In the rows, zero is written as 128.
One turn sends every row of this set to another row. A few are shown first. Where does it send the rows asked after them?
J_465: [130 137 131 136 143 100 111 140 139 110 136 121 110 125 120 138 141 138 145 119 140 149 119 129 124 126]
J_71: [146 129 124 111 136 103 98 132 127 130 138 138 116 145 123 148 145 132 149 146 145 149 124 133 130 121]
J_773: [123 118 120 122 144 101 121 132 113 114 139 128 108 127 115 159 139 152 120 140 125 133 122 128 126 138]
J_483: [113 122 126 127 151 115 124 135 136 124 126 128 132 148 144 142 136 143 111 128 133 129 127 125 132 126]
J_212: [140 113 119 119 135 129 131 136 126 129 134 151 124 127 124 134 131 126 120 142 128 136 114 132 126 124]
J_725: [129 119 148 115 168 114 131 113 131 117 143 132 105 146 119 138 145 140 122 148 132 138 139 137 142 134]
J_730: [137 130 117 116 143 113 115 127 129 126 136 127 118 145 129 142 142 133 150 130 137 120 148 118 131 151]
J_457: [131 106 135 117 139 110 137 120 132 124 138 131 122 141 122 131 143 120 148 152 153 144 128 125 142 141]
J_540: [129 126 113 103 143 99 135 128 136 140 145 148 135 132 123 145 147 154 127 133 139 134 131 114 124 125]
J_303: [135 129 117 118 160 113 106 141 137 124 133 131 109 131 100 157 137 139 138 120 142 151 143 110 143 127]
J_969: [129 143 128 127 147 117 131 137 142 124 135 116 116 139 127 141 147 144 122 111 127 129 135 113 133 124]
J_785: [137 130 140 101 132 97 122 142 141 117 130 142 119 138 123 139 149 141 134 122 147 152 139 132 154 141]
J_893: [122 133 131 121 144 115 127 112 139 121 123 125 125 153 140 124 146 150 140 135 133 135 137 121 127 116]
J_324: [115 128 141 122 154 112 131 133 127 134 147 148 122 133 110 151 133 114 146 127 123 163 132 122 147 132]
J_112: [133 116 135 112 126 122 98 136 125 132 133 142 112 139 112 143 137 133 122 142 140 161 117 136 136 121]
J_683: [118 132 135 107 144 138 128 119 147 135 132 139 107 124 121 141 143 135 137 142 141 169 139 113 133 133]
J_364: [119 131 118 105 159 109 118 121 123 128 136 142 112 159 124 148 139 129 129 135 125 148 152 124 135 113]
J_962: [121 125 118 112 140 107 119 122 139 116 164 147 113 126 123 154 136 144 155 129 120 154 127 120 130 131]
J_535: [145 129 132 123 138 105 115 116 114 110 132 133 111 149 124 142 149 138 120 131 130 175 135 116 137 132]
J_312: [126 131 133 121 138 112 118 126 148 105 136 135 115 139 131 139 145 126 140 139 131 160 130 120 133 96]
J_852: [138 133 123 134 137 122 120 111 126 138 135 150 119 137 130 130 142 133 143 122 119 150 144 134 141 129]
J_88: [131 124 122 114 147 115 131 120 135 120 146 142 131 153 105 138 141 149 114 131 138 147 134 118 164 131]
J_252: [125 120 133 119 132 102 117 130 114 113 148 137 112 135 105 137 148 144 104 129 117 144 140 124 128 131]
J_695: [121 124 124 116 148 124 127 117 135 126 125 136 114 125 127 159 141 147 144 163 142 151 132 118 128 130]
J_89: [137 142 135 130 138 115 115 128 112 129 145 130 126 145 111 138 135 144 137 142 123 144 113 125 142 152]
J_182: [135 120 126 125 163 129 122 118 132 127 135 155 135 132 119 142 145 143 130 122 138 168 124 119 118 138]
J_539: [120 125 136 117 132 122 107 115 129 115 151 138 105 125 122 138 140 141 151 128 115 152 131 132 134 147]
J_197: [121 122 134 143 143 120 113 144 152 112 135 136 117 136 128 155 131 142 148 139 132 160 129 128 135 121]
J_99: [133 127 128 114 151 118 135 139 133 138 126 126 100 126 118 120 132 132 136 139 126 149 145 118 146 136]
J_206: [143 141 132 105 153 116 117 113 140 118 156 142 132 133 124 133 137 133 128 123 131 138 123 113 145 151]
J_963: [132 132 145 127 148 117 119 117 123 121 119 142 114 126 104 150 116 133 127 133 138 150 117 112 137 135]
J_313: [126 121 131 119 153 115 121 136 149 128 140 131 135 149 143 132 144 139 137 150 134 160 127 117 126 115]
J_140: [128 129 133 109 128 109 132 127 137 138 130 148 128 135 118 131 150 145 117 137 156 142 136 125 120 136]
J_994: [120 114 131 101 148 110 136 141 133 112 141 151 108 147 113 129 121 151 134 128 123 147 129 131 130 136]
J_442: [139 116 129 118 143 120 104 140 140 127 140 137 126 122 102 133 141 142 130 118 145 155 139 105 135 148]
J_153: [128 122 118 135 138 108 120 143 140 112 147 124 116 145 130 141 123 142 132 115 127 139 122 109 125 139]
J_481: [116 126 132 104 136 116 121 121 125 133 151 149 110 165 127 131 135 131 131 136 123 157 144 130 122 130]
J_923: [139 125 142 111 139 133 128 137 136 103 143 138 119 145 128 161 152 144 138 138 127 153 131 123 129 153]
J_802: [146 118 151 114 136 105 133 124 137 135 153 152 117 146 110 140 133 131 146 134 132 144 126 122 132 117]
J_395: [121 124 132 122 144 129 124 128 133 121 137 136 116 142 125 140 141 130 129 135 132 132 161 121 131 160]

J_89 -> J_206
J_893 -> J_313
Now these:
J_539 -> J_442
J_994 -> J_99
J_303 -> J_773

